One turn sends every row of this set to another row. A few are shown first. Where does it send the rows asked after them?
laz: 15.6; 13.6; 27.7; -9.6; 1.5; -3.9; -11.4; -5.0; -8.5; -12.0; -7.0; 10.0; -0.4; 3.6; 1.7; 8.7; -3.3; -4.3; 10.2; 14.6; -11.3; -3.0
Bigot: -0.7; -4.8; -8.5; -7.2; -2.9; 6.4; 6.2; -5.1; -4.9; -7.0; -14.3; 0.6; -8.9; -16.2; 12.4; -12.7; 9.0; -10.1; -9.2; -15.6; -12.7; -9.4
lami: -11.9; 2.9; 15.2; 0.8; -1.5; 7.6; 8.1; 7.3; -13.7; 17.7; -8.0; 4.8; -6.5; -1.8; -7.8; -9.5; -3.3; 9.9; -8.9; -7.3; -14.6; -10.3
rolam: 2.8; 12.4; 20.2; -0.9; 2.3; -10.2; 11.0; 5.1; 8.4; -11.3; -28.0; 8.8; -6.6; -1.6; -16.0; 13.8; 0.6; -3.1; 6.4; 12.5; -10.9; 5.6
dal: -17.8; 3.0; 29.6; 2.0; 0.0; 8.3; 0.1; 15.2; -2.5; -15.8; -4.3; 6.6; -14.0; -1.3; -4.6; -14.1; -0.5; 0.8; 8.5; 8.8; -17.0; -16.0
sisi: -0.3; 5.2; 8.9; -8.2; -1.1; -8.8; 0.8; 0.5; 26.5; -16.5; 1.2; 3.5; 14.4; -17.3; -11.1; -14.4; -3.4; -7.9; -2.0; 9.3; -14.3; -15.9
lobu: 2.5; 0.9; 16.0; 4.3; 5.3; 11.3; 11.9; 2.9; 10.5; 0.9; -13.8; -11.9; -12.7; -18.3; 17.1; 14.2; 0.7; -14.0; 2.6; -16.0; -0.4; -4.4
ker: -14.7; 12.4; 12.6; -0.7; 5.1; 1.7; 16.5; 21.1; -4.4; 0.4; -1.0; -9.8; -12.1; -5.7; -2.3; 1.6; 7.9; 16.9; -1.8; 1.3; -19.1; -20.1
nuz: -2.3; -5.8; -6.3; 3.7; 20.2; 14.0; 6.0; 12.7; -3.7; -12.2; -12.2; -9.1; -8.8; -24.8; 9.9; 2.9; 5.4; -9.2; -0.1; -10.7; -4.5; -20.2
Devup: 29.0; 14.1; 12.4; 9.0; 5.1; 5.9; 7.2; -0.7; -11.1; -10.5; -6.1; -11.3; 0.4; 7.4; -14.4; -1.2; 3.7; 0.0; 6.7; 17.6; 0.4; -9.4
rep: -5.4; 5.8; 16.8; 3.9; 2.8; 0.2; 11.5; -1.6; 1.7; -8.4; -8.9; -2.3; 18.7; -2.9; -35.3; 3.0; -7.1; 5.0; 0.7; 0.1; -14.7; -17.9
gam: 2.1; 2.4; 12.6; -3.7; 16.8; -0.6; 6.0; -3.3; -2.3; -7.0; -2.4; -1.3; 34.2; -6.2; 2.4; 1.3; -2.3; -2.7; -0.7; 0.4; 11.7; -20.3
Muk: -1.1; 14.8; 10.1; -10.3; 0.3; 8.3; -5.9; -4.3; 2.6; -6.3; -7.5; 6.0; -19.2; -16.7; 17.1; 12.1; 14.2; -15.2; -9.3; -9.7; -3.9; -1.5
Pavi: -16.0; -2.3; 20.2; 5.5; -4.9; 0.8; 22.8; 2.2; -18.6; 0.6; -0.3; 12.9; 2.2; 3.2; 12.2; -0.9; -3.3; 2.1; 11.2; -0.2; -5.5; -17.8
Nizip: 7.1; 6.8; 7.5; 1.4; 8.2; 3.5; 20.7; -23.1; 1.0; -20.9; -0.6; -6.6; -23.4; 5.5; -4.5; -5.9; 12.3; -12.8; 2.9; -3.2; 8.4; -6.8
pirer: -5.8; 0.8; 20.2; -3.9; 23.5; 1.8; -0.5; -3.6; 4.0; -4.0; 3.2; 17.1; 9.8; -0.4; -17.8; -9.6; -2.4; -9.0; -0.6; -20.1; 7.5; -16.7
bof: -14.7; 9.3; 13.9; -4.8; 0.0; -8.7; 15.5; -5.6; -0.6; -5.7; -9.9; -1.1; 16.0; -3.6; -22.7; 1.0; 11.2; 6.1; -7.4; 12.5; -0.8; -29.5
Ler: 14.9; 11.4; -0.8; 11.6; -3.4; -5.1; 6.9; -11.2; 4.5; 8.1; 0.9; 2.1; -8.1; -1.3; -13.6; -1.1; -0.4; -11.4; 8.9; 23.0; -5.5; -25.2
nofer: 20.1; -1.2; 8.1; -2.2; 23.2; -5.3; 24.0; 2.9; 16.9; -2.7; -8.9; -6.9; 9.1; -6.7; 8.7; -12.8; 3.5; 2.9; 3.5; -2.1; 9.1; -18.3
zamo: 4.6; 3.8; 21.9; 9.9; 4.0; 3.0; 10.7; 23.1; -0.1; -4.5; -7.0; 2.5; -1.6; 1.8; -19.5; -0.4; 22.3; 16.2; 0.7; 0.8; -3.2; -14.9
dazi: -1.6; 9.6; 5.2; -1.7; 6.0; 4.9; 8.1; 5.8; 6.8; -4.4; 9.2; -4.2; -11.3; -6.7; -3.5; -8.3; 19.1; -10.6; -4.8; -28.9; -5.7; -32.0
Fot: 5.9; 5.8; 16.8; -13.8; -0.1; -7.5; 4.4; -18.2; 11.8; -20.1; -17.1; -2.4; -4.7; -1.2; -10.6; 16.6; 5.2; 0.3; -9.4; 8.7; 4.8; -5.1
kavun: -13.2; 3.9; 16.9; 15.2; 7.7; 15.6; 0.1; 2.3; -12.6; -12.7; 4.9; -14.2; -1.0; -11.6; -13.9; -9.0; 10.2; -12.6; 8.9; 7.2; -2.4; -22.1
Kenap: 9.9; 0.2; 25.1; 8.7; 1.1; -12.8; 12.6; -2.8; 10.1; 3.0; -9.6; 2.1; -6.5; -8.4; 8.9; 9.3; -11.0; -2.8; 17.2; 22.1; -3.3; -17.1
tud: 19.2; 13.2; -0.6; -17.8; 16.1; 0.3; -6.0; 5.7; 7.2; -7.7; 2.0; 19.1; 2.9; -5.3; -10.4; -10.1; -3.5; -14.0; 0.0; -6.9; -8.7; -20.3
Buge: 4.4; 1.6; 16.6; 2.3; 13.1; 5.3; 2.0; -16.0; -6.3; -6.6; -3.8; 7.3; -21.7; 5.4; 19.7; -5.7; -7.4; -5.8; 2.1; -13.8; -2.1; -3.7
boz: 25.8; 3.4; 2.3; -3.8; 3.0; -4.9; 10.0; -8.4; 15.1; -8.2; -29.4; -4.5; 3.3; -16.3; -2.8; 0.7; 1.5; -22.7; 2.2; 0.8; -2.5; -12.3
demok: -3.0; 3.7; 13.6; -13.0; 2.9; -13.2; 28.9; 12.2; 20.0; -20.6; 4.7; -0.8; 4.5; -6.2; -5.2; -9.9; 10.1; -3.9; 0.9; -8.9; 5.1; -20.8
Refo: -2.4; 0.9; 9.9; 4.8; -7.9; -6.9; 7.0; 7.5; 0.3; 16.5; -1.7; 11.8; 1.5; 8.1; -16.0; 1.0; 13.7; 4.7; 7.6; -9.0; -10.3; -26.0
kur: 3.2; -2.1; 11.8; -4.5; 7.6; -5.3; 5.7; -12.1; 12.4; -4.5; -12.7; -2.8; 1.1; -6.6; -15.3; 30.8; -14.1; -14.0; 4.5; -0.9; 3.3; -18.1
Serot: 20.7; 15.5; -2.5; -1.3; 22.9; -4.1; 1.9; -11.9; 5.6; -15.6; -17.9; 5.8; 4.0; -15.7; -1.3; 15.1; 10.9; -16.4; 3.5; 2.1; 0.5; -17.6
gadaz: 6.0; 5.6; 14.5; -5.5; 1.6; 0.9; 11.9; 17.3; 3.8; -17.2; -0.5; -2.1; -30.6; -9.1; 14.5; 1.5; -11.7; -14.6; 2.3; -1.2; -1.2; -19.6
Bogez: 6.3; 0.3; 12.6; 7.9; 6.8; 12.6; 19.6; 4.6; 2.4; -3.8; 2.0; 3.5; -7.3; -13.9; -4.7; -11.1; 12.5; -1.8; -14.3; -28.1; 6.2; -16.3
gulif: -5.0; 11.4; 14.5; -4.4; 8.2; -15.4; 9.8; -3.2; -1.1; 6.4; -27.3; 4.9; 0.5; 7.7; -2.4; 24.2; 1.5; -8.5; 13.1; 9.0; -2.0; -13.6
gapup: -7.9; 3.6; 6.0; 12.0; -17.8; 4.6; 20.3; -6.8; -14.5; -11.5; 10.4; -2.0; 4.4; -8.7; -6.9; -11.2; 9.0; -11.4; 0.2; 4.2; -6.5; -8.5
Fip: 9.6; 3.4; 6.9; 0.1; 5.0; 9.1; 16.4; -2.9; -1.9; -11.6; 0.5; -1.5; -23.7; -3.6; -13.9; 4.5; -8.6; -31.3; 6.7; -5.6; 9.9; -20.9

Serot moves to rep
gulif moves to lami
Now these:
gam moves to pirer
Buge moves to laz
kavun moves to Fip
Bigot moves to Fot

